In the rows, zero is written as 128.
Which row each row swaps with, under one turn or mirror:
J83: [121 136 139 125 139 127 116 120 156  96 140 138 148 113 123  99 132 143
 133 148 135]
J447: [114 127 108  90 124 137 142 131 104 110 126 126 147 141 120 126 128 153
 176 112 119]
J200: [100 134 118 109 124 133 136  88 123 144 126 117 161 120 148 159 168 135
 143 130 147]
J550: [122 131 105 120 132 127 142  99  96 166 110 115 138 129 153 162 158 131
 119 112 135]
J140: [144  85 153 119 126 123 164 124 119 135 160 104 125 131 126 103 140 123
 106 145 125]
J728: [125 171 156 119 144 136 151 123 116 135 149 110 125 129 130 127 138 124
 106 126 151]
J379: [110 134 105  99 121 111 129  95 120 148 149 124 158 113 150 160 145 142
 141 157 124]
J52: [115 122 149 110 147 131 140 127 128 116 138 117 122 136 134 142 139 133
 114 133  70]
J856: [117 137 126 114 111 116 131 113  81 130 129 155 129 139 142 126 113 165
 131 141 123]
J290: [129 147 118 113 149 145 122 109 128 141 120 130 152 125 127 118 164 147
 169 110 139]
J124: [132 100 158 111 108 102 174 121 120 125 137 115 127 145 135 144 138 129
 149 109 141]
J601: [128 138 126 116 137 161 157 134 117 126 129 140 120 115 136  73 145 134
 143 121 133]
J937: [ 89  71 114 108 123 101 119 126 115 112 138 122 133 126 135 147 125 129
 110 123 121]
J514: [146 100  96 141 110 109  99 124 122 126 116 131 122 138 136 132 135 131
 161 144 150]
J668: [122 108 111 122 117  97 121 124 115 148 166 101 109 159 132 146 132 125
 106 148 104]
J976: [111 106  64 116 150 145 110 116 126 133 130 124 128 118 136 111 136 131
 119 128 152]
J786: [142 116 140 131 156  69 123 124 139 108 130 117 124 127 126 118 137 122
 125 130 137]
J73: [ 83 136 124 126 134 147 141 135 114 137 133 139 130 117 115 156 146 134
 166 150 145]
J6: [108 160 108 106 104 132  99 115 111 130 123 118 125 146 135 140 135 127
 135 113 105]
J709: [141 134 117 119  79 117 116 123 110 119 118 120 122 142 134 121 140 127
 142 153 162]
J643: [127 111 108 128 140 149 154 151 136 104 150  98 110 132 123 102 136 121
 133 105 144]
J42: [132 100 114 143 145  79 103 128 131 130 120 108 124 132 139 126 126 107
 120 140 147]
J546: [114 143 126 140 138 158 133 138 133 116 142 116 130 116 127  82 148 123
 142 109 152]
J428: [141 123  98 116 127 115 126 134  90 161 140 118 134 144 142 140 129 124
 150 112  88]
J791: [122 106 177 109 166 135 146 125 119 131 136 124 122 132 134 127 143 126
 132 164 130]
J609: [124 152 112 137 130 100 134 118 112 152 118 134 117 131 176 104 136 109
 116 117 126]
J427: [128 141 118 125 131 134 137 127  86 150 135 137 117 135 127  96 133 157
 161 124 101]
J137: [114 129 151 128 158 129 133 119 132 124 154 123 131 137 128 132 141 132
 135 136  74]
J577: [ 99 146 113 105 126 152 135 134 109 147 133 154 143 122 124 145 127 117
 151 161 126]
J827: [ 99 112 112 117 174 111  95 124 127 129 126 130 122 132 145 134 133 114
 137 141 161]
J498: [139 124  92 105  91 106 137 122 114 129 140 116 119 123 136 123 136 134
 125 143 181]
J275: [126 141 105 123 129 114 184 125 112 138 159 125 131 121 145 154 141 130
 108 106 116]
J849: [164 118 170 122 119 110 126 125 104 125 115 121 138 136 138 126 145 115
 132 131 154]
J926: [137 129 123 113 151 136 133 111 145 122 118 125 129 101 132  86 151 139
 125 107 163]
J270: [106 101 120 139 136 118 160 109 118 139 152 124 138 134 139 130 132 153
 151 126 185]
J157: [112 155  86 126 149 117 114 119 112 159 127 128 119 114 145 136 144 118
 121 100 119]
J845: [126 113 122 124 143 142 150 145 120 100 141 108 111 133 116  92 139 123
 109  98 153]
J401: [129 102  94 111 141 103 125 143 136  95 143 126 124 142 110 135 121 153
 135 152 137]
J598: [119  81  89 113 112 119  96 120 114 116 147 123 109 102 127 145 135 134
 140 129 136]
J316: [113 122 136 130  98 109 167 131 116 125  93 126 129 128 133 110 144 139
 115 147 144]
J443: [130 119 166 125 108 140 121 126 116 137 143 116 105 125 134 139 145 118
 152  90 142]
J646: [103  95  67 115 122 131 125 122 125 127 162 117 136 116 136 121 140 128
 110 103 128]
J9: [107  98 123 135 114 109 126 112 146 121 133  87 145 140 143 137 143 108
 128 114 163]
J921: [115 131 183 119 147 124 119 119 121 127 126 116 126 135 132 127 148 130
 107 147 108]
J409: [107 116 108 112 122 142 152 136 128 120 125 101 104  97 135 138 159 104
 119 131 165]
J319: [101 133  85 130 114 113 146 131 111 156 161 101 108 154 134 121 129 134
 141 110 116]
J959: [116  67 155 125 153 118 147 118 105 129 136 122 131 119 130 128 145 137
 132 122 158]
J423: [135  63 102 108 138 104 129 124 129 138 124 114 124 139 131 134 144 132
 136  98 145]
J75: [148 152 164 123 153 124 117 120 107 140 140 114 131 124 137 134 130 114
 140 157 119]
J205: [ 98 120  97 134 130 129 124 147 138 119 178 113 127 111 125  97 135 142
 123 114 143]
J359: [105 129 147 114 132 102 128 130 112 136 163 107 124 133 136 131 132 142
  83 141 104]
J602: [117 108 127 116 110 112 172 124 147 144 110 131 126 135 133 109 142 124
 116 147 165]
J494: [123 169 104 118 168 117 132 126 103 131 143 123 132 110 130 125 141 121
 135  95 126]
J279: [126 123  94 124 116 105 153 105  98 164 141  78 124 134 145 135 144 140
 120 130 111]
J136: [133 119 112  84 122 153 148 135 104 132 131 129 112 138 121 103 129 149
 124 137  94]
J347: [115 118 135 116 134 133 119 114 117 125 101  84 159 140 133 101 135 152
 151 120 114]
J112: [128  75 134 118 141 141 168 130 139 140 167 112 129 121 134 129 140 119
 141 138 132]
J639: [139 122 125 140 125 105 128 108 116 165 149 122 107 136 155 142 134 108
 107 154 112]
J983: [115 118 108  95 145 170 131 124 113 133 165 132 122 117 109 106 143 144
 139 131 107]
J713: [114 141 113 116 117 120 133 124 134 126 116 107 117 121 139 130 147 126
 140 178  90]

J550 pairs with J514
J494 pairs with J786
J646 pairs with J668
J379 pairs with J498
J546 pairs with J921
J926 pairs with J75
J937 pairs with J319

